Each path is a new rotation, seen through one point. The rows after it are directions, each followed by how far the rotation turns it, in deg/step (0 if it stays put).
Each turn is a multiple of 5 degrees from 10 to 175, or 0.
Each row of a path follows its step; steps can be skipped.
Path 1:
step 0: [ 27  -9  10 -19 -15   1  -3  -7 -39   9 -24   1   1 -28   7   9 -19  23
   6  -3  -8  29 -24  12 -18  16 -10  19 -47   7 -35  -1 -16  -3   3  -5
   8   8  15]
step 1: [ 14   9  -9  18  13  12 -30  23   3  -3 -22  29   3  14   3  -8  -9 -32
  26  -4  -8  -3 -13   8  29 -22  -3   8 -21   0 -12  13 -47   6   9  30
   2  22 -18]
step 2: [ -6  -6 -17  -3  -5   2   0   5  23  -9   9  14 -38 -11  25   7  11   5
  -9  24  -7  24 -32  32  16  16 -20   6 -28  11  31  10  -9 -25   3  -2
 -25  17  26]
step 3: [ -8  21  33 -17 -28 -37   5   3   0  -6  18  15  22  -6  -3 -26 -19 -22
  36 -15   1  -2  -9  22   7 -19   4  20 -29   3  -7   3 -10  -3  13  -5
 -16  -8  37]
step 4: [ 16 -11 -13  18   6   2   5 -26 -14 -12  11  -1   2 -18  -6  -9  -4  -9
  -8 -15  31  23 -39   4 -16  -1  -2  19 -18  11   6 -28 -44  30   4  -3
 -13  37  -7]
step 5: [  3   9   7 -19 -12  20   8   6  -9 -23 -23  19  27   0  22  11 -28  -9
   0  18 -13 -22 -32  25  16  18  -7  23  10  33   8  20 -38  -3 -20   8
  -2  -8  -4]
step 6: [-13   9  -3 -11 -31 -13 -14  -9  18  17  16  45 -21  -2  21   3  -1 -33
   9 -11  -3  17   7   5  -4   1 -26  17   3   7  34  -6  -4  14  -8  25
  17  38  11]
step 7: [ 23 -20  15   1   0 -21   9 -13  10  25  39  -6   6   2  33   7 -12 -17
  -1  -8  -5 -16 -44  32 -18   6 -14   9 -16  17 -28   2   9   9  -2   6
 -31 -10   9]
step 8: [ 14  26  10  13 -48  -6  -3  -2 -23  17 -23  -7  29 -11  -3  11 -14 -13
  17  10   1   4 -26   0 -20   2  -1  26 -26 -10   8   4  -8  -2  13  -7
  -1  37 -37]
step 11: [ -7   3 -14  21 -12 -11 -20  -6  22   5  34  10  -5  15  13   1 -33  -8
  25  -9  14 -27 -16 -20   2 -10 -14  20 -49   8  -4  -9 -10 -10  28 -19
 -15  14  16]
step 12: [  4  -2  25   7  14 -12  15   3 -17  -8   2 -25  12 -22   7   9   3 -15
  19  21  37 -13 -16  34  -5  10   9  -3 -21   4  44  11 -26  12   2  -5
 -35  22  -5]
[ 0 -1  2 -8 -8  2  3 -9 -1 -1 10  3 10 -3  7 -1 -5 -5 -9 -6  1 -3 -3  1
 -7  6 -5  3 21  4  6 -5  3  9 -4  5  7 -3 -7]
40
[ -6   0  -2   3  -2  -2 -17  -4  16  -1   1  -1  12  -9   0   4  -1   2
   7  -6  -1   2  18  -1  -3  -8  -4   6   1  -4  -4   0  -9   7   1  -2
   0   5  -1]
140
[-11   4  -5   9   4   5 -11   3 -13  -7  -4   8   4  -4   2  12  -3  -1
  -6   4   2   4  -7   0  -2 -15   0  -5   2   0   3   4   5  -1 -12  11
   0  -4   4]
90
[ 12  -2   7  -5   4 -13   0   3 -10  -5  -1   1 -10  -1   3  -2  -6  -4
   2  -8   4   8  16   4  -4   0   1  -2  -4   0  -3  -5   4  11  -7  11
  -2  -4   5]
115
[  3  -2  11  14   8   1   2 -11  -2   2   6  -3   5 -11  -1  -2 -14  -1
   3   4  10   4   0  -2   7   5   3   1  -3   0  -8  -5   1 -13  -1   5
   9   3  -7]
95
[ -9 -14  -4   2   4   4 -11   7  -3   5  12  10 -10   0   5  -3  -6  -2
   6  -3 -11  -4   3  -1   4  13   2   1  -4  -1   7   9  -1   0  -3   2
   5  -5  -7]
80
[ -3  -2   0  -4   8   0   0   2   9  -6   0   3   2  10  -5   5 -15  16
   3   1   0   7  -8  -8   0   7 -16   3  -3   3  -5  -6   8   6   1   0
  -5  -4   3]
170
[ -2  -2  -1  -9  -8  -6   0   0  -2 -13  -4   6  11   8   8   6  -4   5
  -3   0  -7   1   5   5  -1   2  16   8  -9  -4  -1  -5   9 -10   1  -4
   8   2  -3]
140
Path 2:
step 0: [-13  13  -5  16  16 -38 -32 -16 -11  12   5   7 -47  -1  29  -4 -10  21
  44   6 -22   7 -21 -22 -19   4  28 -13  10  -5 -16  -7   3  17  -6   6
  24 -15   2]
step 1: [ 32   4  14 -25  -9 -23 -12 -13  -5   5   8  32 -38  29  16  -4 -15 -16
  -8   7 -28  -7  17 -19 -21  19 -24 -19 -10   8   9 -10  37   0   0  13
  34  -8  22]
step 2: [ -9  26  10 -16  32 -18  -5  -8 -27   8 -10  22 -24   8  22  19  22 -30
 -20  10   2  39  16 -13  -5  23  10 -10   2 -17  32   0   9  13  22 -25
  20  -2 -29]
step 3: [  2  22  -2   5   4 -45 -18  -9 -13   0  -7  20 -28  -6  -3   3  25 -15
  26  18 -20  26 -15  14 -12  13  33 -17  25  43  -6 -12  -3  29  12  28
   2  -2  -3]
step 5: [-28  -4 -22 -12  12 -10  -6  -2 -31  12  -3  26 -13 -10  -3  22  17 -53
  -6  -4   5   8   8   6 -11  17  22  29   9 -30  -7  15  36   7  38  -3
  21  13  -9]
step 6: [ -1  -8 -20   1  -1 -23 -17 -24 -21  11 -21  36  -6   8  -2  17  34  -6
  -7  10 -31 -21 -24   6  21 -11  29  -3  23  -1  -9  -4   8  49   6  39
 -11  -3   1]
step 7: [-36  -9  -8  11  -1 -29 -25 -33   6  16  12  26   3  34  18   5 -21   5
  -5  48 -16 -29  29  -6  -9   6   6  -4  18 -15 -18  23   4   3  13   8
  10 -20   9]
step 8: [ -6  16 -18  -2  23 -16  -6   7  -1  20  -1  33  -6  27   0  20  12  -6
  28 -16 -26 -24   8  -5 -22  27   2  20  16 -37   3   4  49 -20  11   9
  23  19 -11]
step 10: [ -9  -4  -2  -5   4 -20  -6 -25  34  30  -9  24 -28  23   9   5 -24  -7
  19  46 -21  33  14  -1 -24  18  -9 -30   2  -2   9  25  -1   4  17  26
  10 -11   1]
step 11: [  1  44  -7  -3   7 -30  13 -21 -12  17   0  25 -20  30  -2  -1  14 -15
   4  -5 -20  20  26  16 -16   8  -5 -12   9  -9  21 -16  47 -32   3   3
 -21  17 -21]
step 12: [-36 -12 -11  27  12 -16  -5 -22 -33  27   0   9 -53   6   9  -2   7 -14
   3 -10  18  31  -9 -18 -10   2  29 -17   0   6  -7 -39  16  11   8  15
  -1   2 -17]
[-21  -2  -2   4   6   4   4   1   4   1  -6 -12  -1  -3   9   1  -4  -8
   7   7   4   9   5  -6  -2   2   5   0  -2  -4 -10   5  -7   0   2  -7
  11  -6  -1]
145
[ -8  -8   1  -6 -18  -2   2   6  10  -6   6   6   4  -1   0  -3  -3   4
  -6   1  -2   2   7 -14  -4   2   5  -5  -5   7   4   9   8   1  -3   8
  -1  -9  -5]
120
[ 8  5  4  5  7 -7 11 -1 12  6  6 -3 -4 -4 -3 -2 11 -3 -9  0 -2 14  4  0
 -8  8 -7  3 -6  8 -1 -6 -8 -4  6  7  0 -3 -7]
45
[  4   1  -7   0  -2   4  -7  10  -5  -2  -1 -14   2   5   5   5  -6  -3
   7   5   1   5   7  -1   1  11  -6  -1   4  11   9   6  -2   5   5   7
  -8  14  -9]
55
[  1   3   7   2   1   7   3  -9  -2   7  -8   2  -6   5  -2 -17  -3  11
  12 -10  -7   3   3  -6   0   3  -7  -3  -7   3   0   8   4   6   6  -8
  -3  -1  -7]
35
[  8 -13   2 -11   0  12   5   2   1   5 -10   4  -5  -3   3   7   4  -9
 -10   1   1   7  -7  -3  10   0  -6  -1  -6  -8   6   6  -1  13   5   3
   4   0   3]
95
Path 3:
step 0: [ 16  14  16  -7  33 -16  11  13  16  -8   5  16  -5  45  -9 -12   4  -3
  20   0 -17 -16   7   3 -28   5  12 -12 -20  17  32  -5 -13  18  12  13
 -12 -20 -31]
step 1: [-11  -1 -31  12 -28 -33  -6  15  -2   2  -7  27  -9  21 -13 -12  -9 -15
 -15   8  -1   8  -3   5 -24 -21  14 -11 -28   8  20   0 -10  38   3  30
  23  12   1]
step 3: [ 13   0 -22 -23   8  -6  25  -4  18  13  -9   1   2  17  -6  -2  28  23
   3  19  10   7  14   9  -7 -21  25 -24   6   6  -2  35 -18 -32 -31 -31
 -10  -2 -13]
step 4: [-20 -16  -5 -15 -23 -12   9 -15  -6  -6  -5  28  -4  -3  28 -12 -12 -18
 -31  24  31   1 -15  10 -17   4   6 -25  17 -20 -12  31 -17 -22 -12  -3
 -10 -14  22]
step 5: [  0 -13   0   7 -16  -2  -9 -28   0 -29 -27 -14   7   5  31 -10  17 -42
 -14 -27  16   3  12  10  -4  20   5  16  22   8 -28 -13  10 -22   4 -18
 -18   5  13]
step 7: [  5  12  24 -22   9 -19  -2 -17 -26  17   4  24 -26   5  17   5   5  -9
  -2  17  -8 -29   7 -16  20  12 -39   9  -4  -9 -16  -8 -23  13  17  22
 -13 -33   7]
step 8: [ 25   3 -15  17 -26   4  -5 -11 -34  -4   2  -7   0  14  -8   8  -3  -1
  14 -13   4  -6  31  -5 -15  33 -24  25 -23  22 -15  -7 -16  22   5  37
 -20   4 -13]
step 9: [ 28   9 -13  21 -10  -9 -10 -11 -26   8  34   3  -2   4  -2  -6   4  31
  18 -16 -19 -16 -10 -20   2  -4  13   7   9  -9  16  18  24  19  -9  25
  -8  46 -11]
step 10: [ 23  12  12 -18  30   0   8   8  -1 -19   8  30  -4  33  15  -2   6  32
  17  -8 -17 -11 -13  -6 -18 -10  17  -2 -23 -32 -17  20  18   2   9  10
  16  -9 -27]
step 11: [  8 -13  -9  -7 -10  10  -4  10  14   0 -26  12  10  34 -24 -28 -25  -9
   2  12  16  27 -20   5 -33   0  26 -12 -20  -6 -11   7 -11   6  11  27
  -3   6 -36]
step 12: [-13 -11 -24   3 -29 -17 -17  -4  42  -4 -16   5  -9  24   0 -16  -8 -25
  14   7  -6   6 -29 -23  -4 -28  13  -8   4   3  16  -1  40  -7   0   1
 -16  17  13]
[ -8   5  -2  -6   2  -6  -2  -6   3   1  -5  -4 -12   1  -6  -7   4 -10
   4   5  -1  11  -2  -4   7 -14  -9   1  -4   9  -3 -13   0  10   8   0
   3  -2  -6]
65
[-11  -1   2  14  -7  -5   1  -8   3 -10  -3   6   8   1  -5  -5   2   3
  -1   0  -4   1   1   7   2   5 -12 -13  -3   7  -1  -4   5  -7  -6  15
  -3   2   0]
100
[  2   1  -8  -1   5  -2  -5  -3  -1  -5   8   0   9   6  -3  -6  -3   9
   2   7  -6  -1  -7  -4 -14 -13   7   8  -2   5   0  -7  -8 -11  -1   8
  11   1   3]
40
[ -7  -8 -10   2  -6   4  -3  -4   0  -9  -1  -2  -6   0   9  -2   6   7
  -4 -14 -10   2   1   1  13  -1   6   8  -4   1   8   1   1  -1   8  -2
   5  14   5]
100
[ -8  -3  -2  -2  -2   4  -7  14  -6   3   6   7  -2   5  -8 -10  -9   9
   6  -4  -3  -1  -3  -7   7   4   3   6  -1   2 -15  -3  11  -3   1  -1
 -11  -3  -4]
25
[  0  10   3   7   2   1  -7  -9  -3  13  -8   6 -10   0   1   0  -8   7
  -2  -2   4   3   3   0  -9  -1   8  -9 -16   5   3   2  10  -8   5  -7
   3   5  -1]
40
Path 4:
step 0: [  5  20  -3 -18   0   1  -9  44   1   1 -13 -14  32 -34 -14  -2 -40 -12
 -34  14   8  32  13  -3   1   9  -1   9  23  14  23 -34  18 -11  18  -1
 -20  -5  -4]
step 1: [  4  19  27  -7 -13  10  -7  -7  -3  21  26  15  16 -17 -35 -11 -11  19
 -15  -1   3  -4  -6  15  11 -12 -27   4  -1  36 -11  26 -16  -7  34  48
   6  34   9]
step 2: [ 38  36   8   2  37 -35  14  -1   1 -15  30  12  -8   7 -26  28   1   8
 -10  -5   2  14   2 -23  16  24 -16  27  23 -10   0   1   7 -11  -9   1
 -36  15  17]
step 4: [-18  25  -9  -8   1   4  -7   7  32  10  26  32  29  -8   3   6  21  29
   6 -46 -30  10  31   0  27 -17 -14  11  -2  -5   1   9  -7   2  35   6
   1  23  10]
step 5: [ 15   6  -9  22  10 -20  27  21 -12  18  -6  35   9 -17 -18  23  10  11
 -31 -13  18 -13  12   6  -5  16   2  45 -19  -3  21  37   5 -23 -10 -28
 -19 -15   3]
step 6: [ 11  -4 -27  32   5  -1   3  -8   8  25  -6   2  29  14  -4  -4 -25  -2
  -8 -23   1   5 -11   9 -28 -23 -46  -1 -27  -9  37 -30  -2  16  26  13
 -29  -1  15]
step 8: [-16   1  -9   8  12 -16   9  16  -4 -26  -3   4  -5 -13  39   5   1  -9
 -35  -3  14 -14 -25 -16  33  23 -16  31 -46  -5  34  -7 -10 -30   6   5
 -13 -11  17]
step 9: [ -2  15  -8 -16 -19  -1   4 -43   4  53  11   3   5  13  23  15   8   2
   7 -13   9 -28 -34  12  12 -40 -30   1 -18  20  23 -19  10   0 -14  -5
  -7  -8  11]
step 10: [-13  -1 -15   1   6 -19  18   7  52   6   1  10   4   4  27  10  -1 -15
 -24  -3 -18  34  16 -18  29 -10  17   9   9  34  25  -2  30   9 -30   4
 -20  -3 -27]
step 11: [ 14  -8  21  -1  -6  -4   7  30  -1  10 -29   1  10 -20  19   3  13  18
 -32  32  10 -22 -19  16  16  -4  -1 -16 -25  35  35   4   5 -13  25  37
  -2 -27  -5]
step 12: [ -6   6   5 -11   9 -33  24 -24  -3  41  25  -6   9  -3  12   1   9  10
  17  -3 -27  -2 -44  -9  -5   8  -8   4  34   3  24  -9  28  -5  10  45
 -11  23   7]
[ -7  -3  -2   0  -5   3  -2   0   9   2  -1   3   6  -5   6  -2 -18  -4
  -1  -6 -11   8  11  -1   0  -5   2  -4  -2  15 -11   0  -6   3  -3   1
   6  10  -7]
115
[ -7   4   4  -7   2   4   4   4   9  -3 -10   7 -14 -15  11  -7   3   3
  -5   2   1  -4  -1   9  -6   2  -9   5  12  -4  -1   0  -2   5   8  -3
   1   5   2]
100
[ -2  -9  -1   6  -9   5   0 -11  -5   0  -3   1   3   0  -1  -2   2  -3
  -9  -7 -15  -1   3   9  -3   8   5   6  -9 -14   3  -2  -8   8   0 -10
  -6   0   5]
35
[ -5   8  15   0  -8  -2   0  -4   2   0  11 -19   3  -8   2   7  -1   4
  -6  13  -7   9  -1   6  -3   5  -1  -5   5  -1  -3   4   4   0  -2   2
  -1  -7  -1]
25
[  3  -2  -5  -6   3   8  -3  -3  -9   5   3  -3  -6   3   4  -5  13  11
   4  -3  -4  11   2   9  -1  -2 -11  -8 -10  10  -7  -5  -8   0   4   7
  -7  -3   4]
140
Path 5:
step 0: [ 11  -4 -19 -26   1  -8 -57  17   6  -3  27 -15  -5   9   0 -19  11   7
 -24  22 -12  -1   1  22  24  32  -1  -4  25  30 -25  -5  10   0  12  -7
  -9 -22 -28]
step 1: [-28 -12  42 -19  18   7  -2  26  44 -36 -16  12  12 -11   9  -3 -28   1
 -28  29  -5  -3 -26  -7  -6   1 -22 -12 -10  20  -2 -12   6  -7  -8  29
   7   9   2]
step 2: [-12  -2  14 -22   3  -8  -6  31 -27  19   4 -13   2 -28  -1  24  30   3
  -6  25   7  17 -11  24 -12  -6  11  33   6  13   6 -25 -35  10  25  33
 -12 -26 -13]
step 3: [-19 -23 -23   2   0   6  -2   3  19 -21  29  17   4   5 -13   8  18 -20
 -33  22  35  23 -16 -12  23   6 -24  16 -30  -4 -37 -12  -1 -22  -8 -10
 -18 -20   7]
step 4: [  0   4   8  -9  10 -20 -17  32  39   7 -18   0  10  26   3  31   5  -7
  33  10   4 -11 -30   7  31   1  17 -27  15  12 -13 -19 -35 -18   4   1
  17 -25 -13]
step 7: [ 28  -1  15  -9  -7  35  13  21  25  30   4   1  12   3 -13   8  42 -17
 -29  47  11 -20   2  15  14  28  -4  -1  17  19  -5  -3   0   8  13   4
 -17 -25   0]
step 8: [-20   2   1 -45  16  -5 -27  25  28 -27   0 -23   9  14 -13 -34 -10 -10
  -7  14  27  11  11   0  26 -10   8  23 -10  28  -9   8 -19 -30 -18  14
 -10   7  -2]
step 9: [  0  24 -21 -16  16  -5  -4  13  29   5  -3 -12 -12   1   6  26 -12  18
 -11  42  -3  40 -57  12  -7   8 -14  -2  13   8  15 -16   5   9  21  24
  10 -17 -12]
step 10: [-17  -3   9 -32  12  -3  20  -9  12 -27  14  21  13 -43  -2  19  10 -13
 -10  -3  12  -8 -19  25  17  10   0   9  -4   8 -23 -16 -37  16 -13   8
 -47 -12  18]
step 11: [-18  -9   6  -2  -2 -27 -29  -1  16 -16  19 -33  -9  22   5  36  40   2
 -18  19  25   6  13   0  35  21   9  -5 -14  13  -3 -27  -4   9  18  -9
  17 -14 -26]
step 12: [-12 -20  -8  -1 -24   6 -17  26  36 -17   5  12  14 -26  -2  -6 -19 -18
  -4  55 -24 -25 -29  -5   7  11   5 -14   4  22 -21  24 -12 -12   0  -5
  -3 -20 -18]
[  7  -9   2   9  -7   3  10  -2   3  -2 -14   4   5   5   4   6   3   5
   5  11  -8   1 -11  -1   2  -3   9  -5   4   1  14   5  -5  -1   5   7
  -6  -4  -5]
140
[ -9  -6   6   0  -1   7  10  -6   8  -8   0   5   5  -4 -11  -5 -13  -8
  -6   2  -8   1   1  -1   3  -9  -1   1  -7  -2  -2   1  -4  -5 -11  -9
 -10   4  -1]
160
[  0  -8   0  10   6  15   8  -6  -5  -4   3  -1  -5  -6  -2   3  12  -7
   6   2   2   2   7   7   7   4   7   8 -12   6  -1  -4   2   4   1   1
   9  -8   5]
90
[  0  -9  -2 -11   2   0  17   4   2  -2   6   2  -4 -12  -3  10   5  13
  -4  -7  -5   3   9  -9  -5  -2  -1   0   2  -8  -1  -7  -2   6   7   8
  -2   5   0]
90
[  6  10  15  -4  -6   2   2  10   4  10  -8   8  -1  -9   3   6   1  -2
  -5 -11   5  -4   3   7  -2   5  14   6  -3   0   1   5  -7   3  -8  -2
  -4  -1   0]
130
